Here are some points, one per row:
[-36  -3  30  38  34  -4 -25   4  26 -32 -55  44 -59   7   5 -37 -42  42 -39  40  43 -53  46 -33]
[-50 -28  35  37  20 -11 -14   9  14 -19 -41  39 -37  12  30 -27 -65  30 -44  41  47 -39  39 -17]
[  4  -9  46  24 -22 -40  22 -62 -31  17   1   8   6 -63  38  22  12 -14  18   6  -7   7  10  17]
[ 37 -16 -57 -23 -46 -21  38  -7 -33  46  44 -30  43 -12  11  50  36 -56  23 -51 -40  46 -31  52]
[ 33  -5 -24 -34 -35   1  28   5 -24  37  49 -44  47   1  -7  45  40 -42  35 -58 -51  46 -45  38]
[-21  19  -6  31  39   8 -32   5  29 -41 -49  38 -49   9  -4 -45 -36  47 -17  42  32 -50  40 -44]
[ 18  14 -45  29 -11 -36  15 -82 -20   8   4  15   7 -68  44   1   5  -4   4   6  -1   2  15   4]
[-18  32  44  14  49  33 -45  16  37 -55 -34  26 -29  19  -8 -48 -21  43   2  31  17 -33  25 -52]
[ 15 -35  -2  -7 -56 -41  51 -11 -41  53  32 -22  31 -22  17  46  24 -46  22 -38 -33  36 -20  55]
[-69 -60 -15  33   7 -23   1  11   3  -4 -28  32 -25  10  26  -9 -44  18 -79  22  54 -24  30  -5]
[ 15  47  -3  -9  34  37 -43  28  48 -33 -13   5 -12  29 -40 -28   0  23  12  15   2  -9   3 -37]
[ 41  17  -4 -55 -17  33  15  17 -10  21  43 -66  48  16 -23  28  42 -27  32 -37 -37  37 -65  23]
[ 17  46 -60  -3  36  32 -51  20  49 -36 -15  10 -19  28 -23 -23  -5  28   8  22   7 -19   9 -32]
[  7 -24  32  13 -33 -39  39 -37 -46  29  20  -3  12 -43  47  23   7 -24  11 -10 -11  16   1  32]
[-69 -64 -10  31   8 -19  -3   9   1  -5 -29  32 -26  13  12 -16 -44  19 -77  27  58 -27  31   1]
[ 19  45  -3 -15  30  40 -41  29  42 -29  -5  -2  -8  31 -51 -21   4  17   9   7  -1  -8  -1 -31]
[ 36  30 -54 -74  -4  60   0  31  -1  10  28 -44  27  30 -28  10  32 -16  22 -22 -24  28 -45   7]
[ 14  27  22 -28  18  38 -23  39  29 -17   7 -10   1  42 -67 -14  18   8  16   8  -5   4 -15 -19]
[ 12 -39  30 -14 -53 -33  48  -8 -40  51  38 -25  44 -17   9  51  27 -50  19 -47 -36  41 -27  51]
[-51 -24 -25  39  17 -18  -8   9   9 -14 -35  40 -39   9  28 -18 -59  27 -46  38  45 -38  40 -23]
[ 33  15  -8 -49 -22  20  17  19 -14  27  41 -60  41  13  -9  31  35 -31  20 -42 -33  41 -58  16]
[  1 -37  20   3 -41 -38  53 -27 -62  40  28 -13  25 -27  25  34  19 -33  17 -34 -28  30  -9  42]
[-11  25 -15  23  47  18 -40  13  36 -49 -38  35 -39  13   0 -54 -23  48 -18  39  31 -45  33 -39]
[ 18  24  40 -34  14  41 -19  40  24 -12   6 -19   6  40 -68 -11  25   2  34  -2 -19  12 -20  -9]
[  6   4  32  29 -14 -38  20 -71 -25  12   3  14   2 -71  33   7  12  -9  16  -2  -9  -1  14   4]
There is one direction along which these points spread out most. Where along it does each point below lie, from 0 to 99? 50 is the average, and the first point above lies past it.
[-18  32  44  14  49  33 -45  16  37 -55 -34  26 -29  19  -8 -48 -21  43   2  31  17 -33  25 -52] -> 69
[ 19  45  -3 -15  30  40 -41  29  42 -29  -5  -2  -8  31 -51 -21   4  17   9   7  -1  -8  -1 -31] -> 57
[ 41  17  -4 -55 -17  33  15  17 -10  21  43 -66  48  16 -23  28  42 -27  32 -37 -37  37 -65  23] -> 31
[ 18  14 -45  29 -11 -36  15 -82 -20   8   4  15   7 -68  44   1   5  -4   4   6  -1   2  15   4] -> 47
[-50 -28  35  37  20 -11 -14   9  14 -19 -41  39 -37  12  30 -27 -65  30 -44  41  47 -39  39 -17] -> 69
[ 12 -39  30 -14 -53 -33  48  -8 -40  51  38 -25  44 -17   9  51  27 -50  19 -47 -36  41 -27  51] -> 28
[ 14  27  22 -28  18  38 -23  39  29 -17   7 -10   1  42 -67 -14  18   8  16   8  -5   4 -15 -19] -> 53
[ 36  30 -54 -74  -4  60   0  31  -1  10  28 -44  27  30 -28  10  32 -16  22 -22 -24  28 -45   7] -> 39
[ 15  47  -3  -9  34  37 -43  28  48 -33 -13   5 -12  29 -40 -28   0  23  12  15   2  -9   3 -37] -> 60
[-36  -3  30  38  34  -4 -25   4  26 -32 -55  44 -59   7   5 -37 -42  42 -39  40  43 -53  46 -33] -> 73
[-21  19  -6  31  39   8 -32   5  29 -41 -49  38 -49   9  -4 -45 -36  47 -17  42  32 -50  40 -44] -> 72
[  4  -9  46  24 -22 -40  22 -62 -31  17   1   8   6 -63  38  22  12 -14  18   6  -7   7  10  17] -> 44
[ 18  24  40 -34  14  41 -19  40  24 -12   6 -19   6  40 -68 -11  25   2  34  -2 -19  12 -20  -9] -> 49
[  1 -37  20   3 -41 -38  53 -27 -62  40  28 -13  25 -27  25  34  19 -33  17 -34 -28  30  -9  42] -> 33
[ 17  46 -60  -3  36  32 -51  20  49 -36 -15  10 -19  28 -23 -23  -5  28   8  22   7 -19   9 -32] -> 62
[-51 -24 -25  39  17 -18  -8   9   9 -14 -35  40 -39   9  28 -18 -59  27 -46  38  45 -38  40 -23] -> 68
[ 15 -35  -2  -7 -56 -41  51 -11 -41  53  32 -22  31 -22  17  46  24 -46  22 -38 -33  36 -20  55] -> 29
[-69 -60 -15  33   7 -23   1  11   3  -4 -28  32 -25  10  26  -9 -44  18 -79  22  54 -24  30  -5] -> 64
